Named moves (each a turn or a mirror), then the moves between two rows, first move first; the first pair answered:
move Kov:
[ -5.2  -3.8  -6.5  -8.4   4.3 -10.9   8.3  15.7   8.4  -4.6  -2.8 -10.4
  -5.0   0.4  -8.9  -2.2   3.4   1.8   2.9] |-> [ -4.0  -4.3 -11.4  -7.3   5.4  -9.7  11.3  16.0   2.8  -7.6  -4.4  -6.9
  -4.0  -0.1  -5.5  -4.4   5.1   2.0   2.6]
[ -9.3 -21.0  -5.7 -19.7   5.8   3.9   2.9  -1.4   2.7   5.5  -8.5   8.9
   1.3 -12.1  -5.0 -17.6 -13.1  -0.3  -5.4] |-> [ -9.1 -18.9  -1.3 -18.8   6.8   2.4   2.4   0.6   5.5   6.5  -8.6   7.0
   0.9 -13.5  -4.9 -16.0 -13.2  -0.6  -4.7]
[-17.1 -19.3 -50.7   4.6   7.7  20.0   4.7  -0.8 -20.0 -11.7  -7.2  10.1
  -3.5   7.0  21.2 -13.7  37.3   3.0  19.4] |-> [-30.6 -14.7  31.1  -4.4 -25.8   2.5  -1.8   9.4  45.4   5.3  -1.8 -10.1
 -20.6  13.6 -23.9  12.3   7.6 -13.3  14.5]
[ -0.6   5.2 -22.7  -2.2   1.4  -1.4  -0.1  13.1  -9.2  15.0  12.4 -47.6
  -2.5  13.8   4.5  12.9  16.5  18.8  -0.6] |-> [ -3.5   3.6  -7.6  -3.5  -5.2  -4.3  -1.7  13.3   0.8  16.9  12.8 -50.8
  -5.0  16.1  -3.0  18.1  11.3  15.8  -0.7]
move valaz:
[ 11.6   4.9  23.9   8.5  -7.4 -14.2  -3.7  -7.4  -6.5  -3.3  -4.3  15.3
 -13.4 -10.2  -0.5  -9.4 -14.0  -5.2  -8.5] |-> [  7.1  14.8  27.8   9.3 -10.7 -17.2  -5.8  -4.2  -5.3   8.1   2.5  -8.6
 -14.0   1.9  -4.3  -4.4 -10.6   1.6  -6.3]
[ 13.1  13.6 -13.1  -5.0 -12.4  11.0  -4.5 -18.0  39.8 -21.3   8.8  16.8
   3.9   2.3  -0.1  24.0  14.5  23.7  15.6] |-> [  9.4  17.1 -10.9  -6.9 -14.6   7.4  -6.3 -15.6  39.7 -19.3  10.6   8.2
   2.1   7.2  -3.2  26.2  14.9  25.1  15.0]
[ 12.0 -10.1 -42.2  -8.0  -0.9  10.5  16.8   7.0  -9.5  -9.7  10.6   7.3
  -6.7   4.4  24.7  -0.8  15.0  15.6  10.0] |-> [ 10.4  -3.5 -37.2  -6.8  -2.1   9.5  15.1   9.8  -8.0  -2.3  15.6 -11.2
  -7.6  12.7  21.8   2.6  16.7  20.6   9.1]
[-11.9  12.5   9.9  -0.2  -8.8  -8.9  -4.1  10.5   9.2  24.8  17.1 -40.4
  -1.9  19.6  -7.3   4.8   3.0   2.9   2.2] |-> [  2.0 -17.2  -0.9  -3.3   1.0   2.8   4.9  -3.2  10.0  -9.3  -8.1  39.4
   0.7 -27.6  12.5 -12.4  -6.5 -25.6  -0.5]
move Git:
[  0.9  -3.1 -15.5  -0.7   6.7  10.9  -2.0  -9.2  -5.8  -6.3   0.4  18.4
   9.2  -7.8   3.4   1.1   6.5   5.5  10.3] |-> [  7.0  -1.5  -1.8   5.7   4.6   4.4  -5.2 -15.1 -17.6  -1.3  -3.5  19.5
   0.8  -7.5   2.7  -5.9  -2.8   4.7   5.3]
[  3.0  -4.7  20.0   0.4  -2.0 -15.7  -5.3  -5.4  13.2  12.0 -11.6  25.5
 -20.8 -11.8  -8.0 -20.4 -22.7 -27.6  -7.5] |-> [ -2.3   2.4  29.7  -0.4  -7.1 -18.8  -8.2   1.2  23.0  22.8  -2.3   2.5
 -22.5   2.5 -17.8 -13.0 -20.4 -18.5  -6.3]
[ 13.8 -15.3  33.4  -1.5 -19.3   6.0 -18.1   3.6  24.1   6.6  -3.5  18.7
 -20.9 -18.1 -16.6   3.1 -28.3 -19.5  -1.2] |-> [  8.9 -12.3  35.7  -6.0 -21.3   6.2 -19.0   7.9  34.5  10.6   1.3   3.7
 -19.9  -9.1 -22.8   9.7 -24.1 -15.1  -0.2]
move kalod:
[  8.1  15.7  -0.5  11.3   6.5   3.1 -11.4   0.2  11.9  -0.5 -11.6   2.0
  14.1   3.1  -3.0  12.3 -12.1   1.7  -5.0] |-> [  8.9  12.1  -5.5  11.7   9.5   6.2 -10.5  -1.8   6.1  -3.7 -11.9   9.4
  14.2   0.2   3.3   9.9 -10.4   0.7  -6.0]
[ -6.3  21.7  21.1   1.3   3.4   2.1 -12.2  -1.1  12.6  25.9  -2.0 -27.3
 -11.6  20.8  -1.3   2.6  -4.1  12.6 -10.0] |-> [ -7.1   9.8 -34.4  -8.5  22.7  23.3  -6.1  -0.5  10.5  -3.7  -1.9   4.9
   8.9   4.7  21.0   0.3  20.4  10.7  -3.3]
[  1.8   0.7  -0.5 -11.0 -11.6  -1.9 -12.5   2.3  22.7  -8.3   8.9   1.6
   8.2  12.5  -1.8   4.1  19.5  -1.8  -0.1] |-> [ 13.7  -3.7  -2.4   0.4  -3.6  -7.3 -13.7 -12.4 -12.3  -9.2  -3.5  20.2
   1.1   1.6  12.5 -16.0  10.0  -3.4  -6.7]
move Rafuv:
[-21.9 -16.3 -23.4  -7.4  -2.0  22.6   8.5   3.8  19.9 -18.8   7.8   9.0
   6.4  16.0  17.2  19.8  22.3   0.7 -13.7] |-> [-21.8 -18.1 -14.4  -9.9  -5.0  20.4   7.1   3.2  29.7 -18.7   7.2   9.4
   3.9  14.6  12.0  21.2  18.7  -2.9 -15.4]
[  4.4 -10.8   0.0   4.3   5.2   8.0   4.7  -7.6  -6.8  -9.6  -3.8  19.4
   3.6 -14.2   0.3  -8.7  -2.1  -9.6   0.5] |-> [ -1.5 -10.4  16.0   1.7   0.4   6.1   2.4  -2.8   7.9  -5.6  -2.7  13.5
   1.1 -11.7 -10.0  -3.2  -7.3 -13.1   0.3]
[ -7.4   1.9  27.7  -2.8   2.7 -16.7   1.6  -1.8   9.0  14.6  11.3 -11.4
 -32.3  17.3  -5.8 -12.0 -19.5  -1.6  -7.3] |-> [ -6.5   7.8   8.6   1.8   7.6 -15.6   2.4  -7.4 -12.5  18.5  13.6 -19.9
 -28.5  25.1   3.4 -16.3 -11.3   7.6  -6.7]
[  3.4 -10.8  13.3 -21.5 -18.8 -19.5 -17.0  -4.3  -0.6   2.8   8.8  19.1
  16.0 -24.6  22.4  -1.5 -11.0 -15.5   8.1] |-> [  1.8  -5.0  25.9 -19.8 -21.9 -24.6 -20.5   0.4   7.7  10.2  12.0   4.6
  14.5 -16.4  14.4   3.9 -14.4 -13.6   8.2]
Pairs:
(2 to 3 moves a pair)
[-10.7 -13.8   3.4 -10.8 -12.9  13.1   1.0   6.1  26.2 -16.0  11.9   4.2
  10.3  -8.1 -11.5   8.4   3.2  -9.8   1.8] |-> [-11.8  -1.5  -1.9  -7.2 -12.2   9.1  -2.6  10.4  17.1  -3.5  19.6 -24.5
   7.4   9.3 -12.6  10.9   7.9   2.4   2.7]
valaz Rafuv
[ -7.2   4.9 -18.3  -3.2  -5.1   9.2  -2.6  11.7   2.8  10.4  25.5 -29.3
  16.5  17.5 -10.9   7.8  13.5  12.6   7.4] |-> [ 14.2  -9.2 -10.7  11.6   4.6   3.9  -3.0 -11.3 -39.3   0.8   0.6  20.7
   3.0 -14.5   7.6 -21.7  -7.3  -0.9  -3.0]
Git Git Git
[-20.5  13.0   1.3  -2.3  -9.7   5.6 -11.3  21.0  22.5  18.7  21.6 -34.2
   8.3  17.3  -8.8  -9.3  16.4  16.5 -18.0] |-> [-22.1   8.2  15.8  -3.4 -15.0   3.9 -10.8  20.0  34.5  18.5  19.0 -28.4
   5.1  12.1 -13.6  -8.4   9.3   7.8 -20.1]
valaz Kov valaz
[ 15.9  10.8  -5.4   4.2  -5.2 -23.2  -2.9   5.2   5.9  55.2  -5.4 -42.5
  -0.5  25.2   9.0 -17.3   6.4  49.0  15.8] |-> [  6.1  -8.6  28.8 -18.3 -20.8 -17.3   3.3  11.7  75.4  30.3 -12.7   0.7
   2.3  -3.6 -12.9   3.7  -6.1  16.2  18.5]
kalod valaz Kov
[  5.0   1.7  32.6  -2.3  -7.8  -2.7  -5.9   3.6  22.1   2.1   0.2  10.2
  -2.2  -8.9   3.6   7.5  -9.2 -13.8   8.6] |-> [  8.7   3.9 -22.2  -0.5  10.9   8.3  -2.6   2.5  -3.0  -8.5   6.0  11.7
  12.1  -5.7  25.3   1.6  16.7  -1.1  14.2]
valaz Git Kov
[ 13.4  -3.7 -18.7   1.4   9.0   9.2   5.1  -7.9 -12.9  -8.9   1.0  18.9
   4.6  -9.3  15.4  -6.4   2.3  -3.9   2.6] |-> [  2.2  -7.1   0.8  -7.5  -1.0  10.0   3.8   1.3  24.8 -10.0   2.9  19.3
   6.1 -10.3  -1.0   9.6  -3.7 -13.8   4.6]
Rafuv kalod kalod
[ -2.5  11.7  54.2   2.7 -19.9 -15.5 -15.5  11.6  30.3  25.5   3.6 -30.8
 -10.1  16.7 -24.7  15.6 -15.0   1.2  -3.0] |-> [ -8.9 -10.7  14.1 -19.8  -9.2  12.3  -3.1  19.9  66.7 -11.8   4.0  17.1
  12.5 -10.2 -15.3  27.9   5.4 -14.2   8.4]
kalod Kov
[-13.2  10.3  14.3  -8.7   0.7 -10.9 -12.8  -8.9  32.4   0.3   8.1  20.2
 -11.5  -7.1 -12.1   9.2 -15.6 -15.3 -10.0] |-> [ -4.8  24.3   3.8   7.7   7.1 -19.9 -19.6 -14.6 -13.6  19.3   9.2  -8.4
 -16.1  11.6  -1.8  -5.2 -15.1   3.8 -12.1]
Kov kalod Rafuv
[ 17.4  -1.2  37.2   6.6 -11.9 -13.7  -4.6  -8.4  10.9  -3.2 -19.6  31.0
  -3.9 -17.1 -16.1 -12.9 -31.6 -14.6  -8.4] |-> [ 16.6   7.6 -53.5   1.0  15.9   8.0   2.8  -1.1 -23.0 -11.0  -2.4  10.3
  22.6   0.8  13.5 -15.1  17.2  15.1   5.9]
Git Git Kov
[-12.3   9.2   8.4 -12.9 -15.2   7.7  -3.3  11.2  32.8  18.2   9.8 -19.3
  -5.3  14.6 -14.6   7.6 -11.1   7.4   4.7] |-> [  1.8   0.6 -41.8  -1.2   9.1  14.3   2.2  -3.0 -20.5   3.7   0.7   6.6
   2.2   1.2  18.0 -14.8   2.1  15.4   6.6]
Kov Git
[  6.2  -7.1  12.2   5.5   4.7   7.1   1.6 -17.7 -48.4  10.8  -4.5  11.7
  -5.5  10.6 -14.3  -8.0 -20.8  16.1   2.9] |-> [ -6.8   3.1  -4.4  -5.0   4.7  15.2   1.0  -1.7 -26.3  15.2  13.2 -19.5
   7.4  32.4 -21.4  11.0  -2.1  27.3  12.4]
Git Kov Git
[ -0.8 -14.4 -15.2 -15.1   1.1   8.2   5.7   7.7  22.1 -23.8 -18.2  30.4
   8.4 -21.5  10.1   2.6   6.9  -7.5   8.4] |-> [  6.0 -10.8  25.8  -3.2  -5.2  -9.3  -0.2  -0.9   3.0  -8.5 -28.2  27.4
 -11.3 -20.6   3.5  -9.3 -18.8 -10.9   0.4]
Kov kalod
[-20.1  21.1  24.5  -2.9  -0.1  -6.9  -5.1  12.0  23.5   9.4   5.1 -30.1
 -15.3  16.0 -14.7  -0.3 -31.1  -8.6 -20.0] |-> [ -9.9  11.7 -50.3  -2.2  27.4  13.7   4.1   4.1 -17.1 -14.6   0.8  -1.1
   5.0   3.0  25.3 -17.2  -1.4  -0.9 -11.2]
Rafuv kalod Git
[ -1.8 -29.8 -43.3 -15.2  -3.4  20.7  14.8 -13.2   1.7 -18.9  -5.5  64.7
  16.3 -32.8  20.9   6.7   6.9 -17.3   6.6] |-> [ -4.0  15.1  16.6  12.1 -22.4 -21.4  -6.6  -9.2 -37.3  52.6  12.4 -49.4
 -15.9  34.2  -8.7   6.1 -14.9  23.4  -7.6]
Git valaz
[  6.3 -12.2  26.5   7.0 -10.8 -15.1  -3.2  -8.6 -11.5   9.3  -2.7  14.1
 -14.7 -10.5   0.4   0.1 -26.3 -10.1  -3.0] |-> [ -0.6   2.4  10.7   6.4  -9.2 -15.0  -5.1   0.0 -17.7  22.3  11.8 -26.4
 -12.8  14.3  -2.4   5.4 -13.4   8.9   0.0]
Git Rafuv
[ -3.0  -6.8 -32.0  -7.0  15.3   9.2  -9.4  -4.9 -17.6 -10.8   8.1   8.6
   4.9  -9.3  23.4  -7.8   0.6  -1.6  -0.7] |-> [-15.3   5.5 -18.9 -15.8   4.5   5.2 -12.4   6.1   9.7   4.5  21.2 -29.0
   6.5  13.9   2.2   9.9   5.3   8.7   3.8]
kalod Rafuv kalod
[ -5.9  12.8  30.2   3.5  -4.4  -8.3  13.3  -4.0   7.7   4.7   7.3  -6.4
  -8.5  16.4  -8.9  -4.6 -16.6  13.4   1.5] |-> [ -1.3  17.5   5.6   7.3   4.6  -6.3  15.9  -8.3 -17.4   4.3   9.8 -13.9
  -5.9  23.6   2.3 -13.6  -8.5  23.0   2.3]
Rafuv Kov
[-10.0 -14.3  17.8 -11.7  -8.3   2.0   3.1   2.4  28.2  -8.7   7.9  -5.9
   7.7   5.1 -14.6  11.7  -4.1  -3.7  -4.3] |-> [  1.6 -16.6 -23.1  -0.8  10.2   8.4   5.9  -9.8 -16.5 -15.4   3.2  12.0
  14.2  -1.5  11.6  -8.6   8.4   3.9  -3.2]
Rafuv kalod
[ 38.9   5.1   8.6  17.3  -9.2 -19.3  -3.1  -1.6 -36.9  22.6   4.8   1.9
 -17.3  39.3   3.9 -20.3   1.7   8.8  -8.8] |-> [ 25.8   1.0  41.6   2.5 -27.0 -17.2  -2.1  10.9  21.0  18.4   7.5   4.5
 -20.9  34.9 -22.2   3.2  -8.2  -8.2  -7.3]
kalod kalod Kov
[  4.6   9.9  46.0 -10.6 -12.5 -18.2   2.8  -0.3  24.1  -5.7  -6.5 -19.2
   4.0   7.6 -20.0   3.7 -18.1   8.7  -1.1] |-> [ 17.2  -3.5  -8.8  -6.6  11.4  -4.2   8.8 -15.6 -15.5 -33.0 -18.2  30.2
  15.6 -16.6  15.8 -16.7  -3.6   7.2   3.4]
valaz Kov
[ -4.4  13.3  15.5   2.3  -2.3  -7.0  -9.9   6.3  -7.8  18.1   6.4 -33.3
 -10.0  21.2 -11.6   0.3   0.7   8.9  -5.4] |-> [ -3.9  -5.0 -36.1 -10.7  14.2  16.2   2.1   4.0  -3.3 -16.6   0.9  13.8
   8.8  -5.8  10.9  -2.9  21.4  -1.4   3.8]
Git Rafuv valaz
[ 18.2  11.1 -13.0  19.9  17.6  -8.4  -4.4 -18.5 -43.8  -6.2   6.7   7.3
  13.4   3.7  29.5 -11.2  -3.8   8.0 -10.2] |-> [ -2.9  18.1  30.7  -2.1  -8.1 -10.1  -9.2   2.6  36.9   1.4  22.3 -22.1
  12.7  18.9  -9.7  26.1  -9.0  -0.7  -5.5]
Kov Git
[  0.5 -10.4   4.1  -9.1  -0.8   7.8  -0.9   2.8  50.0 -17.4 -10.4  35.1
   4.5 -24.0  -9.0  10.1   0.6 -24.6   8.8] |-> [ 22.0  -0.9  -3.2  21.9  13.7  -7.8  -6.4 -19.0 -36.3   0.7 -22.4  28.3
 -11.2 -17.0  15.2 -25.6 -10.1  -7.9  -2.5]
Kov kalod Kov
[-10.1  -7.1  26.9 -12.8 -16.4   5.8  -8.3   2.2  27.0  -9.3  -2.4   6.5
  -0.1  -8.8 -19.8   6.7 -14.1  -5.7   7.0] |-> [ -0.4  -6.1 -32.5  -3.9   7.4  15.5  -6.0  -3.6 -24.2 -16.3  -2.3  13.3
  13.8  -9.2  10.3  -7.5   9.0   8.8  12.7]
valaz Kov
[-13.5  -0.2  17.2   1.9  11.8  -1.4  -9.1 -18.4 -33.3  26.6  10.5   1.2
 -11.0  14.8 -19.6  13.1  -4.9   9.9 -23.7] |-> [-11.9  -6.5 -14.3   0.4  22.3   9.8  -3.7 -20.1 -41.2  11.9   9.0  17.9
   0.8   7.9  -5.1   8.5   9.3  12.0 -18.1]
Kov kalod kalod
[ -3.0 -23.1 -30.5  -7.2   5.0  10.3  -1.9   3.2  13.8 -29.0  -4.1  29.9
  22.4 -15.1  15.4   0.3   7.2  -4.9   8.5] |-> [ -0.7   5.8  -6.4  12.4  -2.0 -12.4 -16.2   2.1 -26.9  16.9   7.1 -41.3
   3.5  27.4   5.0  -6.7   0.2  24.5  -0.2]
Git valaz Kov
